Each row is where one point has got to under a steady rotation. How many ticks took it there?
The counts run from 0 to 386.
[207  69 106 136  98 123 160 158 157 111  91 115 128 124 124 156 150  92
 179 123 169 111 128 168 152  83 131 123 138 149 108 120 152 145 124 165
 148 119 149 158 178 135 136 158 140 125 132  87 182 138  94 136 147 156
 127 122 172 124 152 130 117]  377
[148 143  81 121 145 133 113  76 114 119  97  50 130  75 155 137 125  99
 178 119 100 110 134 119 168 119  82 138 138 107 143 107 120 197 137  73
 132 138 116 140 125 143 111 144 144 120 134 123 156 148 111  95 146 116
 134 190 150 127 126 141 143]  113
[160 108 132 173 152 119 107  89 129 122 114  51 140 106 172 136 136 109
 142 106  95  91 129  99  94  70 144 100 109 178 113 104 125 141 125 138
 133 114 127 144 164 177 138 111 149 117 114  86 200 134 114 127 135 153
 144 112 112 125 161 128 156]  352
[176 122 169 122 136 167 171 102  83 151 125 134 111  71 122 155  89 131
 160 112 161  99 160 121 114 136 119 151  88 117 129 131 120 119  88 140
 165 129 134 130 176 138 163 142 139 106  90  97 166  83 153 147  97 107
 125 100 126 144 139 109 103]  295
[133 113 121 154  50 152 110 180 155  88 141 134 174 129 107 122 180  98
  86 144 149 131 138 146 152 109 112 126 152 137 156 122 126 167 149 127
 130 162 121 127 135  92 135 153  77 112 188 123 114  98 119 114 172 127
 129 175 118 131 143 146 125]  37
[156 102 154 157 105 175 143 133 143 109 106 103 116  92 122 175 158 113
 163  82 168  66 152 114 136 109 125 155 121 161 140 112 147 182 112 152
 181 132 116 160 155 135 122 170 162 155 124 146 135  90 101 130 108 107
 126 142 157 117 129 145 101]  243
[186  96 124 139 133 139 201 144 180 118 111  84 129  82 126 152 143  73
 162 114 128 139 169 111 179 127 110 134 119 126 152 128 128 143 152 151
 171 144 142 162 131 167  95 149 146 112 111 145 133 138 117 144 145 119
 121 158 169 132  98 161 103]  177
[162  83  95 131 113 137 104 124 121 165 113  86 158  76 157 109 156 100
 124 133  87 145 150 114 112 115 122  91 148 147 118 103 140 164 124 163
 132 142 103 121 127 179 154 119  96 123 130  81 186 113 142 113 165 123
 159 158 101  82 126  91 118]  367
[120 110 105 155  70 163  99 134 161  83 142  76 171 106 118 144 167 113
  84 126 123 110 139 120 128 122 118 130 153 135 172  95 137 205 156 119
 160 138 106 110 110 158 137 150 102 120 159  99 129 102 146 118 181 114
 145 180 117 116 159 140 124]  235
[190  88 149 127 133 155 182 166 129 182 150 126 135  65 139 142 123 103
 145 109 115 125 162 104 135 126 135  93 111 160 138 143 138  85 112 171
 174 138 114 114 156 192 110 141 126 122 110 127 139  96 144 157 126 127
 139 120 153 114 110  93  83]  162
[146  93 139 126  99 140 131 184 124 162 119 165 146 120 114 108 167  99
 122 151 164 155 163 137 141 107 101 123 132 163 117 126 150  91 103 180
 117 158 125 126 163  77 142 135 107 122 181 159 125  82 127 124 127 154
 135 126 163 122 121  98 109]  385
[163 117 141 126 118 169 169 144 114 128 118 136 112  99 130 150 114 125
 168 110 181  73 125 132 155  95 112 167 128 121 133 103 155  86  97  85
 155 146 135 128 158 121 112 178 142  88 148 156 151  97 129 115 101 132
 133 130 211 178 168 133 125]  109
[152  78 114 153  83 156 124 114 118 113  84  89 132 104 121 143 161 100
 155  98 150  98 158 124  91 121 124 137 155 146  96  96 145 187 103 176
 163 131 129 149 146 143 156 139 133 156 138 109 178 110  94 103 140 102
 139 178 135  95 128 129 110]  33
[162 147 100 142 177 109 132  79 144 139 130  69 119  90 184 151 123  99
 173 102 104  97 142  88 162 104 131 112 123 144 163 135 110 140 134  90
 133 143 133 151 132 172  83 128 162 115 119 149 138 151 116 120 124 154
 128 135 156 138 126 171 164]  337
[188 165 147 143 146 145 139  78  90 117 143 115 100 108 117 160 123 122
 171 122 180  95 151 113 120 111 123 143  94 143 148 159  93 151  90 131
 149 116 166 172 170 127 158 130 148 133  99 118 152 112 122 143 109 107
  91 108 116 156 121 186 127]  70
[141 136  94 153 147 115  94  78 124 108 111  51 146  92 160 117 142 101
 144 115  85  97 114 103 135  67 107 125 143 147 151 105 109 182 146  91
 120 143 125 142 150 124 125 127 143 112 144 134 172 162  82 100 131 129
 130 139 111 136 153 168 174]  127
[163  58 123 164 114 153 150 157 150 118 106  88 135 103 150 135 128  88
 137 100 115  85 126 106 124  90 159  93 137 170  98 115 136 133 135 150
 155 123 122 135 149 189 130 126 134  97 136  84 209 133 108 128 157 145
 159 119 130 122 174 138 123]  365
[140 119  93 123  61 145  81 177 135 108 124 132 169 118 101 119 164 107
 114 146 136 158 119 153 146 123 114 110 175 137 138 121 136 180 131 126
 130 155 122 116 119 105 138 143  71 125 163 109 114 126 132 102 190 129
 141 202 143 115 134 144 123]  36
[119 123 126 150  75 170 132 113 125  90 153  78 166 102 130 121 119 107
  72 135 137 112 135 105 139 132 128 133 135 118 148 111 113 150 141  83
 132 143 149 106 127 145 163 130  94  64 159  82 155 107 157 139 176  89
 136 128 103 172 182 155 146]  89
[186 143  98 151 136 122 124 127 153 130 134  90 126 102 157 123 121  97
 153 120  94 104 110 124 152  68 154  53 131 153 161 147  97 137 134  88
 133 128 128 133 143 174  94 115 137 114 125  97 159 163 105 115 148 169
 133 126 133 134 165 203 155]  139
[162 104 106 149 102 110 114 136 151 101 106  89 186 110 117 115 184  93
 101 167 143 172 155 133 158 103  63 135 145 127 169 108 137 183 170 164
 126 148 119 128 146 115 159 136 100 119 165 106 143 120 115 122 173 121
 132 153  90 101  91 107 111]  382
[193 142 126 170 115 125 130 104 154 111 139 125  97 130 132 189 138 158
 172 128 183  81 135 108 101  97 144 141 105 134 127 146 129 133 100 156
 127 108 170 158 143 166 123 132 137 128 108  86 137 130 153 125 145 155
 121 137 161 139 172 176 157]  217
[163  91 130 157  85 167 153 117 142  87  93  78 138 110 132 160 156  95
 154  95 155  93 144 117 105 115 131 131 150 150 125 108 142 185 125 166
 179 124 125 147 149 163 128 151 152 141 128 103 162 117  96 128 135 102
 139 149 145 113 150 145  91]  32
[144 143  86 123 126 111  88  88 123 104  93  63 144 102 129 117 131 119
 154 141 126 114 121 151 164  97  84 146 136 129 140  84 132 193 130  90
 116 144 138 135 143 108 140 154 133 103 157 111 167 142 102  92 136 126
 118 177 144 137 156 142 166]  114
[194 144 131 134 115 136 144 118 100 116 117 129 104 136  99 153 140  99
 189 119 180  95 133 128 138  99 122 127 119 149 139 162 114 151  89 135
 140 128 173 178 156  78 140 131 161 147 125 140 129 130 103 123 109 140
  94 123 163 159 135 213 133]  57
[144 148 139 100 124 157 112 126  81 177 149 150 131  82 113 135 124 156
 115 164 142 140 157 130 121 169  88 156 115 104 129 128 128 113  88 113
 142 145 117  86 119 131 164 137  92 100 145 109 138  64 190 125 143  88
 148 150 112 115 128  76 119]  92
[167 137  88 135 151 106 121  81 123 102  92  71 130 104 145 141 127 124
 187 129 135 118 135 139 167  89  90 163 131 119 135 102 130 163 128  91
 119 122 148 147 137 124 127 140 161 104 143 118 174 163 111  94 131 138
 105 150 174 154 148 164 166]  325
[138 111 101 178  93 174 132 121 135 141 125 117 123 127 153 142 121 147
 124 124 131 105 143  85  65 139 168  98 149 166  94 127 126 114  89 134
 129 112 144 131 109 208 112 105 102 117 137  92 161 119 140 107 159 135
 172 154 169 115 170 163 135]  219
[127 135 163 173 136 160 132 141 147 161 162 147 124 135 162 150 154 148
 117 119 160  90 169  64  91 100 136 110 105 170 132 139 115  51  84 159
 119 151 141 118 156 138 117 122  99 115 155 137 106  84 148 134 109 166
 133 100 169 150 148 138 137]  1
[114 121  92 158  66 163 101 159 140  91 136  87 164 121 125 128 173  92
  90 123 121 117 106 137 141 101 122 113 181 145 158 114 131 200 143  94
 137 168 118 131 116 116 132 156  95 121 172 125 125 112  96 107 157 121
 134 185 141 144 156 176 134]  248
[197 139  80  98 126 114 152 109 116 121 110 106 113  77 100 148  98 105
 202 131 142 140 134 159 187 133 111 150 142  86 124 118 129 167 117  88
 137 116 153 148 116 157 107 163 149 101 113 101 182 138 133 120 135 122
 132 180 174 154 138 151 124]  311
[158 110 168 158  98 155 116 137 126 133 145 135 160 112 134 155 189 130
 114 126 167  92 170 131 106 113  95 152 111 150 138 112 130 149 116 189
 151 147 117 106 159 105 151 152 100 148 143 103 121  52 155 139 138 127
 129 112 100  99 122  75 102]  26
[148  95 114 126 122 134 108 134 115 155 146  89 170  75 158  90 147  97
  97 153  81 170 146 115 118 114 123  89 122 155 132 119 114 135 129 155
 125 149 100 105 143 160 166 106  83 120 132  79 172 104 155 124 173 125
 162 147  71 108 111  81 115]  156
